Which row each row swaps with, under one turn or mirror:
Dozo: -4 -4 1 -21 -26 1 -14 32 6 6 -20 -45 -9 -14 -25 10 -5 58 14 0 3 -1 9 -36
 23 21 3 -19 6
zozip: 19 0 3 27 -9 -20 -10 -2 5 -33 8 41 10 5 21 -8 7 -53 -17 -53 35 -5 -10 24
 -26 9 -17 8 7
Pas: 27 3 8 24 -14 -39 9 -11 9 -8 26 56 5 2 15 1 -20 -27 -3 -25 37 5 7 -7 -31
 8 35 10 -12
nater: 8 0 -10 18 -2 -2 6 -2 5 -5 18 36 21 -4 5 -20 17 -39 17 -64 -7 -30 -20 14
 -29 4 -38 10 -7
fuf: -7 -2 38 8 -22 -10 -5 -23 8 -40 21 -27 -4 -4 23 -9 0 -54 -3 -30 31 -6
 -41 11 2 -3 10 -2 14
Zeruk: 0 -19 -8 7 -18 -24 -6 -31 0 -38 26 -18 -10 14 9 -10 -2 -63 10 -20 21 -24
 -8 32 -6 10 -6 0 40
Buvo: 27 -8 10 23 3 -16 10 7 -7 -23 16 21 16 -3 30 -9 -17 -53 16 -38 34 -16
 -22 18 -24 4 -29 7 25
Pav: 2 5 -19 13 -11 14 -27 33 5 0 -38 24 -13 30 -23 -3 9 35 -25 40 -28 19 26
 -25 26 5 -4 12 -17
ral: -2 9 -14 8 -8 17 -21 16 0 -5 -12 3 -28 12 -31 2 5 32 -6 59 -34 11 15 -29
 29 5 -15 8 -41
Tereb: -14 -15 -25 -4 -20 7 -20 -1 1 -10 -12 -32 -29 34 -28 -7 0 12 3 57 -32 -3
 21 -9 37 6 5 1 21
Deko: -6 5 -29 7 -3 26 -7 25 5 24 -19 21 2 17 -32 -17 19 32 10 11 -57 -10 8
 -25 13 1 -26 11 -25
Guvo: 19 14 -7 25 12 -9 19 -2 12 -47 15 21 15 -19 27 -5 -5 -43 2 -48 30 -24
 -22 9 -12 -12 1 6 31
dat: 11 -3 -13 9 1 20 -9 43 -7 12 -30 2 -8 21 -16 -5 -15 38 7 56 -31 11 15
 -33 28 -1 -16 10 1
zurid: 2 18 -29 10 11 25 1 32 12 -15 -29 3 -9 4 -16 -1 -4 44 -7 42 -33 2 13 -40
 37 -17 14 9 9
Nuzi: 6 -7 15 -11 -24 -22 -2 8 5 -17 10 -32 6 -31 4 7 -7 -1 20 -59 45 -17 -15
 -4 -10 23 -6 -22 20
pof: 16 8 -6 14 -16 -16 -1 12 10 14 -3 43 -11 19 -16 2 -19 33 -9 37 -7 22 30
 -39 3 7 43 12 -28
zezu: 17 4 8 23 -6 -20 -2 -19 -1 -40 34 21 -3 -14 15 -2 2 -58 2 -36 32 -14 -22
 22 -24 9 -28 4 -17
gebe: -14 12 -21 -4 5 25 -23 20 -1 6 -19 -20 3 18 -26 -8 14 40 -2 51 -23 5 22
 -16 42 4 2 3 -25
geve: -22 3 20 -4 -24 19 -20 5 9 -10 -18 -40 -23 17 -16 -7 3 21 -10 47 -23 15
 -10 -29 44 -5 20 0 -6
raged: 3 4 0 11 8 -12 -4 -16 0 -29 29 -1 27 -9 22 -11 12 -50 5 -46 43 -22 -17
 35 -11 9 -12 0 0

nater is swapped with -> Deko
Buvo is swapped with -> dat
Pav is swapped with -> zozip
fuf is swapped with -> geve

